Named turns come first, each shown by rows before and after it. Which turns, in which order, take the first row of each pair that follows to the second? Write the first one first, as in the answered first pair.
turn ved:
[-32  31 -32 -29 -29 -15   8 -32  20] |-> [-14  -9 -46   4  29  -3 -38 -15 -34]
[15 -5  9 17 22  8 33 22  8] |-> [ 9 12  1 -2  9  6 46 13 17]
[-10  31  -9 -37 -23  -2  19 -13  19] |-> [  4   3 -37 -21  27   5 -22  -5 -31]
[ -9  -1  -5   3  17 -23 -28 -11   3] |-> [ -7  -7  17  12   8 -25 -23 -10  10]
turn nok:
[ 12 -12  50  21  -5 -18  -1  17   1] |-> [  0   4  44   9 -23 -27   9   4  20]
[-15 -29  39  29 -37 -22   1  -8  39] |-> [-31  -6  14   6 -48 -29   6 -19  45]
[-42  16 -28  -7 -12 -13 -17 -17   1] |-> [-30   4 -36   0   9  -5 -29 -11 -19]
turn Mina:
[ 32 -44  -1  13  66  16  -4  13 -33] |-> [ -6 -44  56  53 -10 -16   3  -7  22]
[ 31 -23  49   0  13  18  29  28  -1] |-> [-38   7  22  12 -43 -21   4 -17  32]
[ -3  39  -1 -23 -13 -15  -2 -22   0] |-> [ 22  29   0 -32  15  -1   5  -5 -17]
Then:
Each pair is two turns apart.
[ -4 -11   8   8  -9   7 -10 -26  10] |-> [  3 -17  10  11   0  11  -9 -20   2] : Mina then ved
[-14   4   5  15 -15  -5  -5 -10  10] |-> [  2   6 -20  -5  17  10  -7  -3 -14] : nok then Mina
[ 27   5   6 -28  -3  17  55  16  18] |-> [ -4  12 -59 -31  15  11  13  -6 -12] : Mina then ved
[  5  -6 -36  23  13   4 -23  -4 -28] |-> [ -7  21   0   8 -40  -7  17 -11  24] : ved then ved
[-10 -15  -9   3  -9 -14 -13  -8  -7] |-> [ 10 -23   3   4   3  -5  -4   6 -14] : Mina then nok
[ 21 -11 -10  12  38  18 -27  22 -12] |-> [ 11   9  32   2 -16   7  15  16  42] : nok then ved
[ 13  11   0 -23 -20  17  14  10  24] |-> [ 23  -7  16  -6 -12  23   7  19  17] : ved then Mina
[-14   2 -19   4 -14 -14 -10 -23   1] |-> [ 21 -25  19  16   2   3   8   3  -6] : Mina then ved
[-37  25 -22  -9 -43 -19  -2 -28  28] |-> [ 39 -13  39  -5   4  19  34  30  11] : Mina then Mina
[ 49 -11  40 -15   9  30  28  15  12] |-> [-20  27 -52 -28  -6  -3 -21 -32   3] : Mina then ved
[-10 -24  24  40   0  -3 -25   0   3] |-> [-26 -12  18  37 -13 -11 -24 -12  16] : Mina then ved
[ 43 -29   4   7  45  26 -20  20 -37] |-> [-18  33  -2 -20 -52 -13  13 -26  44] : Mina then ved
[-11 -13 -29   0  19  -4 -27  -9 -22] |-> [-19   1  16   3 -30 -13  13 -14  29] : ved then ved
[-2 -8 32 43 13 11 20  6  5] |-> [-38  25 -25  14  -2  -5   6 -23   7] : nok then Mina
[-17  31 -26 -32 -20   2  12  -3  18] |-> [ 26  -3   8 -22  17  25  23  30  -1] : nok then Mina
[ 34   7 -14 -32  32  -2  10  10  -8] |-> [ 16  14  25 -19 -20 -18  26   0  32] : Mina then nok
[  3 -12  33  10 -23  -7  16  10  22] |-> [-19  14 -12 -22 -32 -12  15  -7  23] : nok then nok
[-33  51 -34 -42 -23  -8  15 -25  35] |-> [  7 -43  48  60  21  -2 -21  14  -7] : ved then ved
[ 9  0 29  0 -9  5 13 13 12] |-> [  2  13 -22 -24  11   7  -3   6 -11] : Mina then Mina
[ 26 -18  42   6 -21  14  19  17   8] |-> [-21  25 -25 -24 -37  -2   1 -18  14] : nok then Mina
[ -5  -9 -32  24  32   4 -39 -12 -16] |-> [  8   1  39  17 -23   3  25  -3  42] : Mina then ved
[ 27 -20  28  -9  11  17  38  18   8] |-> [-33  12 -18 -13 -28 -13  14 -25  28] : Mina then nok
[ -4   2   9   5 -12  -4 -15 -17  10] |-> [19 -6 11 -5 14 12 -7  0 -7] : Mina then Mina
[  1 -29 -17  -6  56  -2 -11   9 -42] |-> [ 11 -40  54  21  25  -6  12  19  -8] : nok then nok
[ 11 -14  25  29   4   2 -15   3  10] |-> [-16  12 -21   5  -5  -7 -26 -19   9] : nok then Mina
[ 20   3  -8 -18  16  34  -6  -4   0] |-> [ -5   0  24  12 -23  15  -9 -14  26] : ved then Mina
[-52  32 -21   3 -36 -12  -2 -29  16] |-> [29 -8 49 11  7 27 39 29  2] : Mina then Mina
[ 41 -24 -11   7  46  17 -11  20 -33] |-> [ -4  -7  41  31 -44 -17  14  -4  36] : Mina then nok
[ 25   6  13 -17   5  15  23  12   1] |-> [ -4  23 -32 -23  -3   4  -2 -11  -5] : Mina then ved
[ 12  14 -83 -23  31  14 -25  11 -47] |-> [ 14   8  55  17 -69  -5  42  18  51] : ved then ved
[-24  -1 -30 -18  20   5 -25   2 -62] |-> [-44 -12  46  23 -42 -15  -8  -3 -11] : Mina then Mina
[  9  24 -36 -38  19   1   4  -4 -13] |-> [ -9  16  22   0 -37 -19  18 -11  32] : Mina then Mina
[ 43  32  16 -40 -46 -15  33 -28  30] |-> [ 71 -33  14  18  29  -1 -27  -4 -44] : ved then ved
[ 23   5  41  22 -10  39  29  19   1] |-> [-27  43 -13  -1 -37  15  13 -17  13] : nok then Mina
[-33 -10  21  47 -40 -22 -17 -20  19] |-> [ -4 -21 -36  27  33   2 -44  -7 -40] : Mina then nok
[ 9 -9 32 10 -6 -2  8  6  9] |-> [-20   8 -17  -1  -6 -14 -20 -14   1] : Mina then nok
